One turning vector, and how many steps it has turned
The counts run from 0 to 207.
[140 123 103 163  95  94 146 136 136 152 140 130 171 100  99 149 140 135
  65 124 126 151 137 100 169 161  97  95 123  96  86 103 116  97 142 121
 108 126 145 174 138 105 140 132 109 133 102 156 162  60 101 126 110 124
 119 117 107 142  85  75 122] | 159
[ 99 124 104 136 118 130 111 148 141 120 182 150 108 107  86 184 135 175
 140 130 143 125 164 132 117 123  98 124 147  70  59  97 104 144 142 109
 123 134 105 129 131 147 117 130 149  94 179 169 151 114 105 101 128 120
 115 116 141 101  89  68 122] | 17
[148 165  75 142 131 131 147 122 165  93 138 131 138  94  86 154 155 114
 100  89  99 136 206  76 154 159 134 104 143 106  99 117  96 122 125  98
 132 111 134 119 163 128 112 128 140 142 171 163 174  83 126  90 139 106
 122 119 135 156 117  60 150] | 19
[119 138 157 120 158  86  88 154 110  71 169 127 129 128 134 108 114 169
 144 102 158 133 145 109 122 145 110 134 158 101 114 109 114 197  93  75
 148 138 118 150 158 166 116 104 158 117 149 146 109  86 137 110 143  94
  87 111 115  83 131  85 121] | 15
[142 111 140 140 139 120 110 106 133 162  97  73 141 106 141 107 125 122
 127 108 149 128 105 208 134 123 128 163  83 113 167 135 142 162 152 141
 189 147 121 187 110 119  91 131 187 149  91 112 140 110 131 112 114  99
 132 150 146 106 128 148 126] | 90
[104 119 132 173 121 147  96  76 164 144 118 114 136 127 150 126  86 172
 156 116 143 127 127 145 137 170  97 189 133 129  97 125 109 127 144 162
 155 140 163 113  76 121 170 110 160 138 140 129 149 141 124  99 119 104
  72 109 153 122  99 163 166] | 93
[136 138 159 118 111 106 130 151 111 141 104  54 112 137 127 104 159 138
  92 156 127 120 107 152 136 110 119 208 117  87 147 153 115 184 122 168
 130 129 142 169  92 123 130 146 109  74 116 133 111  79 151  99 124 110
 135 180 157 138 137 154 139] | 43
[ 90  95 124 141 139 149 161 104 142 103 145 206 161 118 130 150  87 102
 122 143 167 166 144 105  77 130 125  97 142 117 143 141 150  82 102 139
 107 129 166 120 139  87 152 131 165 138 108 119 111 144 129 137  91 155
 119 115 182 154  89 125  95] | 82
[118 148 145 102 126 122 142 162 120 131 177 165  73 175 110 181 150 111
  90 145 137 112  99 140 136 124 114 100 120  78 120 127 130 149 128 121
 121 116  74 178 112 162 117 131  81  98  89 127  75 131 174 169 106 120
 132  90 133 119 136 109 133] | 50
[124 177 154 120 158 157 111  98 149 127 120 152  79 161 140 164 112 107
 109 149 161 100 135 137 172  97  97 160 126 137  90 122 104 142 139 151
 142 110  68 128 152 133  88 159 155  74  94 128 162 134 171  85 132 124
 124 129 117 127 132  96 208] | 179
[145  95  58  87 129 159 152 139 107 101 127 176 147 119 104 134 167 158
 138 164 156 154 139 136  94  79 133 123 148 146 116 126 129 103 121 129
  98 156 119  98 140 134  75 116 153 112 162 147 133 109 103  82 109 101
 121 120 112 136  85 121 132] | 70
[150 143  92 132 118  69 107 181 149 160 112 138 115 119 120 144 148 120
 143  82  98 122 179 136 172 174 137 139 166 147 143 121 116 100 154 131
  93 171 159  83  83 139 155 109 168 128 130 178 129  92 146 125 106 159
 156 114 108 132 151 116 138] | 106
[102 130 134 114 119 107 112 186  94 108 152 123 120  91 102 104 133 202
 124 118 122 129 114 109 143 111 139 147 144 124 105 143  91 148 121 105
 119 137 165 138  94 109 112 117 161  92 187 114 133  51  99  90 141 107
 126 137 112 116  99 102  97] | 205
[102 116 149 160  75 139 147 124 161 154 187 106 126 132 137 158 108 156
 155 148 170 109  88 142  95  89  92 119  96 110  81  81 123 118 123 156
 143  81  91 135  99 157 116 177 114 131 144 143 162 126  95 124 115 129
 111 104 142 113 114 149 151] | 145
[103 130 180 124 167  96 110 140 102 118 191 146 102 124 140 109 107 134
 129 107 115 127 105 144 142 149 130 117 133 110 140 131 145 148 134 108
 126 125 120 160 125 154 144 126 136 119  62 108  73  91 180 175  85 165
 150 120  91 109 174 127 146] | 190
[ 94 101 133 109 141 223 149  62 107 106 154 146 137 138 105  89  77 116
 133 132 137 152 154  98 115 163 102 110 104 143 137 107 131 150 131 139
 164 127 113 107 139 139 143 106 146 131 123 125 143 192  87 209 110 127
 107 117 135 162 139 135 129] | 34
[102  70 161 146 147 138 120 133  98 143  79 130 155  94 124  60 117 131
 118 120 172 172 132 133 109 138 144 145 118 112 154 138 141 132 161 142
 121 151 160 132 140 112 121 127 163 130 139 145 138 154  74 145 114 146
 156 219 167 117  90 134  80] | 170
[155 148 124 119 106  88 132 145 158 153  75 104 100 109 147 131 145 145
 179 145  91  97 126 135 137 119 200 151 129 140 154 166 144 105 130 133
 128 114 121 124  96 177 153 157 125 144 201 165 135 128 109 101 129  84
 139 109 143 106 143 174 105] | 200
[147 143 188 149 156  98 131 147 119 133  47 107 150 157 173 127 137  81
 146  90  95 112 160  97 156 156 124 115 168 162 158 124 128 146 117  96
 125 147 151 102 133 136 160  84 127 124 104 135 120 137 144 128 183 141
 153 137 134 120 169  98 114] | 26
[168 120  78 110 158 169 127 117 104 136 116 109 140 154 104 137 165  70
 127 140 100 159 127 131  93  94 124 115 154 141 128  75 133 130 107 114
 109 153 100 114 160 103 144 101 181  92 168 150 126 138 132 132 160 159
 125 117 139 133 158  76 150] | 22
[163 124  71 104 152 143 117 104 123 129 129 110 162 134 103 157 176  75
 117 142 102 137 148 117  92 128 130 125 128 108 133  81 147 159 103 107
 128 153  84 139 198 136 127 102 129 101 162 145 147 140 148 129 138 137
 117 139 145 116 172  74 145] | 21
[126 107  92 138 130 124 108 142 107 136 127  73  87 122 153 115 121 171
 192 111 110 143  91 130 142 127 148 127 154 144  98 120 114 115 120 136
 111 174 134 118  58 101 123 128 160 138 195 153 138 124  86  84 152 100
  85  94 120  87 136 154  89] | 11
[117 142 154 146 105 113 125 124 141 165 129 101  96  97 101 140 108 114
 116 145  94 136 127  76 185 139 160  92 111 122 138 110 118  97 154 118
 125 107 152 169 111 120 173 182 146 115 174 147 162 117  80 168 102 150
 135  92 118 112 128 100 111] | 112
[138 125 143 162 134 155  78  91 144 137 120  60 125 143 171 100  87 158
 172 101 148 131 116 172 133 151  77 166 113 134  92 119 111 132 143 158
 158 159 133  91  69 107 122 123 176 108  90 124 164 111 124  97 136  95
  90 125 124 115 132 150 168] | 92
[139 135 113  93 170 137 130 137 137 112  90 109 129 148 118 105 170  83
  86 118 126 131 138 134 112 117 164 165 129 103 161 169 136 132 110 150
 123 116 142 109 130 105 117 147 140 115 126 100 101 100 191  92 122 142
 156 183 175 180 162 132 166] | 183
[141 176 193  99 111 125 183 154 126 115 141 157 102 157 124 179 129 101
 114 168 120  99 159 124 119  74  93 109 128 119 139 145 131 143 113 112
 112 100 106 141 132 126 126 172  96  77  85 141 112  99 169 108 117 146
 147 125 161 149 139 109 126] | 131
[111 130 171 146 160  93 109 103 151  82 161 103 154 141 146  96 102 136
 115 128 139 141 123 104 132 136 120 199 166 118 135 143 132 151 114 168
 147  96 145 143 122 158 175 155 167 144 155 169 106  79 165  86 112 110
  99 117 149 135 139 146 152] | 95
[138 106  67 127 158 136  86 173 115 169 134 145 102 158 111 147 151 117
 127  95 134 137 117 190 123 166  99 116 129 105 119 102 136 120 124 103
 102 185 117  99  79 111 113  80 181 103 134 149 120 138 155 133 126 131
 153 130 140 102 120  89 148] | 104
[145 140  90  84 112  87 156 156 109 142 138  98 169 128 129  88 191  72
 108 106 140 120 102 165  99 138 139 104  94 153 166 117 149 114 110 128
 120 109 144 119 145 158 110 135 119 153 109 103 119 103 161 164 138 163
 178 130 114 144 169 128 158] | 55
[121 153  77 100  93  88 152 159 140 166 157 135 153  94 111 137 189  92
 101  88 121  97 116 155 106 156 157 123 107 148 151 122 139 124 143 151
 142 105 144 117 154 175 121 141 107 151 137 118 121 115 182 190 106 160
 185 135 141 155 133 145 134] | 54
[140 121 128  80 129 143 166 164  90 110  63 159 100 130 106 106 131 140
 142 152 141 119 161 139 148 130 150 116 106 153 151 170 128 115 108  92
 136 121 148  97 104 160  99 163 158 116 170 169 157 140  91 106 120  88
 158 134 151 118 109 119 104] | 118
[117 117 193 150 108 140 183 123 107 143 117 107 124 106 135 116  93 123
 110 115 124 143 177 106 184 176 105  88  87  93 142 143 115 141 149 113
 134 128 148 162 112  96 139 155 129  93  80 157 171 126  78 174 120 126
 144 144 154 135 112 112  78] | 31
[149 147 107 146 136  55 137 173 124  92  93 130 148 144 151 129 177 159
 124  75 144 107 127 132 154 162 142 142 186 146  97 140 117 144 109 129
 107 144 142 117 126 165 106  75  86 174 114 142 105  97 167  81 169  92
 112 146 112 138 112 116 104] | 154
[156 114  92  89 138 103 138 165 109 171 123  84 144 158 126  86 175 111
 124 145 148 137  82 187 106 137 110  95  68 142 140 107 163  95  96 107
 121 131 132 119 120 140 114 116 120 134  98 127 136 114 137 178 128 131
 179 135 109 103 153 142 157] | 56
[156 137  81 131 120  64 133 169 131 122  95 138 113 125 146 160 174 145
 144 104 134 105 115 129 149 130 160 152 191 159  98 139 104 140 144 163
  94 168 124 131  90 151 104 107 111 173 161 159 108 107 135  71 158 101
 103 120 137 148 105 133  66] | 153
[120 131 164 132 169  72 102 124 128 122 154 149 115  99 136 111 121 124
 122  95  89 118 126 128 151 158 160 144 141  96 169 165 156 133 137 140
 131 133 144 170 126 154 160 117 104 151  88 126  57 115 186 172  99 130
 147 141 116 112 155 158 111] | 189
[124 145 121 152 113  62 115 129 149 110 122 112 146  87 133 128 129 179
 143 107 123 122 125 113 157 182 166 151 160 116 122 162 114 156 123 110
 161 146 153 155 123 162 166  98 138 163 184 144 105 110 122 111 141  70
  83 124 145 109 101 130  71] | 13
[166 147 119 132 137  68 109 159 156 149  92 112 166 132 120 111 138 110
 119  91 106 118 168 115 162 194 126 138 151 131 150 130 141 104 128 113
 118 145 166  90 105 161 186 100 138 150 119 152 124  94 147 145 121 123
 171 144 108 120 157 108 150] | 107
[144 156 105 115  96  92 138 128 128 105 140 130 116  88 136 166 140 179
 123 124  87 117 179 100 144 187 122 112 112  98 121 140 111 160  98  92
 144 137 135 159 126 138 137 119  88  76 139 120 152  83 116 109 134  91
  78 128 141 110 101  87 110] | 207
[151 156 139 128 108 139 128 130  99 123 104 110 136 131 119 104 132 160
 104 156  79 118 144 105 188 101  94 154 110 118 136 150  99 140 136  95
 151 144 152 169 108  93 119 102 109  84  88 111 142  62 103 131 141  59
 132 146  83 151 123 106 144] | 125
[133 147 123 116  91  99 123 160 105 118 146 119 107  89 109 132 152 199
 120 125 103 137 141 117 167 160 136 117 115 100 103 158 100 139 114  87
 147 126 173 149 106 112 120 107 133  89 164 126 144  62  92  94 137  75
 107 131 124 123  76  85  92] | 206
[132 120  85  64 134 133 117 107 120 133 159  88 115 131 125 102 140 121
 172 150 137 143 104 167  84 123 145 118  91 137 170 106 176 109  81 148
 137 112 105 112 120 148 129 166 162 111 178 128 136 134 139 164 111 136
 136  82 124  84 182 159 161] | 197
[ 97 104 156 124 143 169 140  88 140  94 164 179 159 126 156 124  87 105
 132 118 149 160 144  83  83 148 114 100 142 144 111 125 131  96  96 142
  97 144 164  95 150  75 174 123 136 131 103  84 128 138 134 136 120 188
  96 122 152 152 113 128 129] | 81
